Families of rows that turns and mirrors carry onto each other, the same ones carrying the whole set onto itself: the rest of each named row's family, in list order:
7 families of 4 rows:
nadi: [ 21.7   3.5 -31.7 -10.8   2.2  -3.7  -2.5 -23.2 -21.6 -12.0  20.1  -3.3
  21.5]
Ferez: [ 37.6  19.9  11.3  35.0  14.5  15.5  15.2   5.4  -1.3   8.1 -14.5 -12.5
  -5.3]
livav: [ 36.4  20.9 -31.7  -4.7 -12.5  10.4   6.3 -34.7 -30.3   3.3   0.0  13.3
   3.4]
Nazu: [ 40.5  22.4 -22.5 -14.0 -15.9  28.4   4.0 -38.2 -28.8   4.8   2.6  -2.1
   2.6]
balef: [ 34.9   9.2 -16.3  -8.3 -25.4  32.3  -2.2 -34.1 -20.9   5.6   3.7   7.6
  -9.2]
Lomu: [ 27.2   1.5 -23.9 -12.8  -0.4   6.3   2.3 -33.8 -18.1 -25.7  21.4  -0.9
  16.4]
rol: [ 29.9  15.2 -23.0  -8.7  -4.8  29.3   1.8 -30.4 -20.8  22.4   2.6  12.9
   1.5]
rulu: [ 45.0  21.8  16.5  34.1  -8.5  24.5   8.0  -4.7   2.5 -15.3 -21.3 -16.1
  -1.7]
fuz: [ 18.2  16.4   5.1   8.4  -0.5   9.3 -12.5  13.7   9.7  -9.5 -22.1 -29.4
  18.9]
zuzi: [ 53.1  14.1  12.9  32.5  15.3  19.7   1.0   4.5  -2.9  -4.2 -14.5  -2.2
  -9.0]
bafi: [ 34.5  13.7 -17.2 -18.9 -10.2  35.0   4.4 -28.1 -19.1   5.2   0.4  16.5
  -5.6]
sem: [ 15.4  13.8  15.7  18.0  -3.9   1.9  -5.4   3.8  19.0  -7.7 -19.7 -16.9
  17.1]
sopu: [ 16.3   2.0 -33.2   0.2  -5.7   8.4  -4.9 -21.4 -26.5 -19.2  17.4   0.2
  24.1]
tedes: [ 31.8  15.1  27.8  17.2   6.0  -5.0  -5.9   4.1   1.4  -9.6 -18.0 -16.0
  19.7]
lilo: [ 16.3  -3.5 -28.0 -11.0  -1.8  -1.1   4.5 -17.7 -29.7 -17.7  17.8  -3.5
  12.9]
gis: [ 12.7  10.8  11.8  15.8  -1.1   9.9  -3.3   5.9   6.3 -12.8 -21.0 -32.7
  22.0]
kimin: [ 40.7  18.9 -22.5 -11.7 -16.9  31.4   1.3 -34.0 -12.7   8.1   9.4   8.3
  -8.6]
nese: [ 46.3  17.8  20.6  31.0   8.3  18.7  12.9  -0.7  -5.7  -5.3 -20.4  -3.5
  -9.9]
pebit: [ 16.7  -4.0 -31.9 -14.9  -2.8  18.1   1.7 -36.5  -5.9 -11.3  15.5  -2.4
  10.0]
kal: [ 36.7  21.7 -27.1   5.0 -15.6  17.3   0.3 -33.5 -17.1   0.9  20.5  15.9
  -5.0]
Puba: [ 21.6  11.1   6.4  22.7  -7.5   1.8 -12.7   6.8   5.2 -12.2 -15.4 -36.3
  16.2]
musin: [ 28.3  16.0  15.1  14.3 -12.3   1.2  -3.9   1.4   7.7 -27.7 -18.0 -31.3
  14.4]
nav: [ 52.4  10.3  18.9  21.5  13.6  20.7  12.3  -4.1 -11.5   1.6 -19.2 -24.0
  -6.5]
zes: [ 36.7  23.4  15.4  28.0   3.6  29.4  10.5   6.9   4.9  -2.5  -8.2 -28.2
  -4.0]
Muke: [ 11.9   9.4 -31.6  -2.1  -4.3   4.5  -1.0 -20.1  -9.6 -18.1  22.5  11.1
  15.6]
lir: [ 48.1  13.0  20.1  17.7  12.6  14.5   9.0   4.3  -1.2   0.0 -17.9 -10.0
 -18.3]
zuvat: [ 26.5   5.4  17.3   9.9  15.3   4.8   6.8   3.7  -2.2 -12.7 -25.7 -29.5
  20.7]
ses: [ 13.5   5.8 -26.9 -22.5   2.8   7.1  -2.4 -25.6 -13.9   5.1  16.7  -3.1
  16.1]

The rest of the family of kal: rulu, zuvat, ses
The rest of the family of sopu: bafi, Puba, lir
The rest of the family of pebit: livav, tedes, zes
The rest of the family of zuzi: balef, fuz, lilo
The rest of the family of Ferez: Nazu, Lomu, sem
The rest of the family of rol: musin, nav, Muke

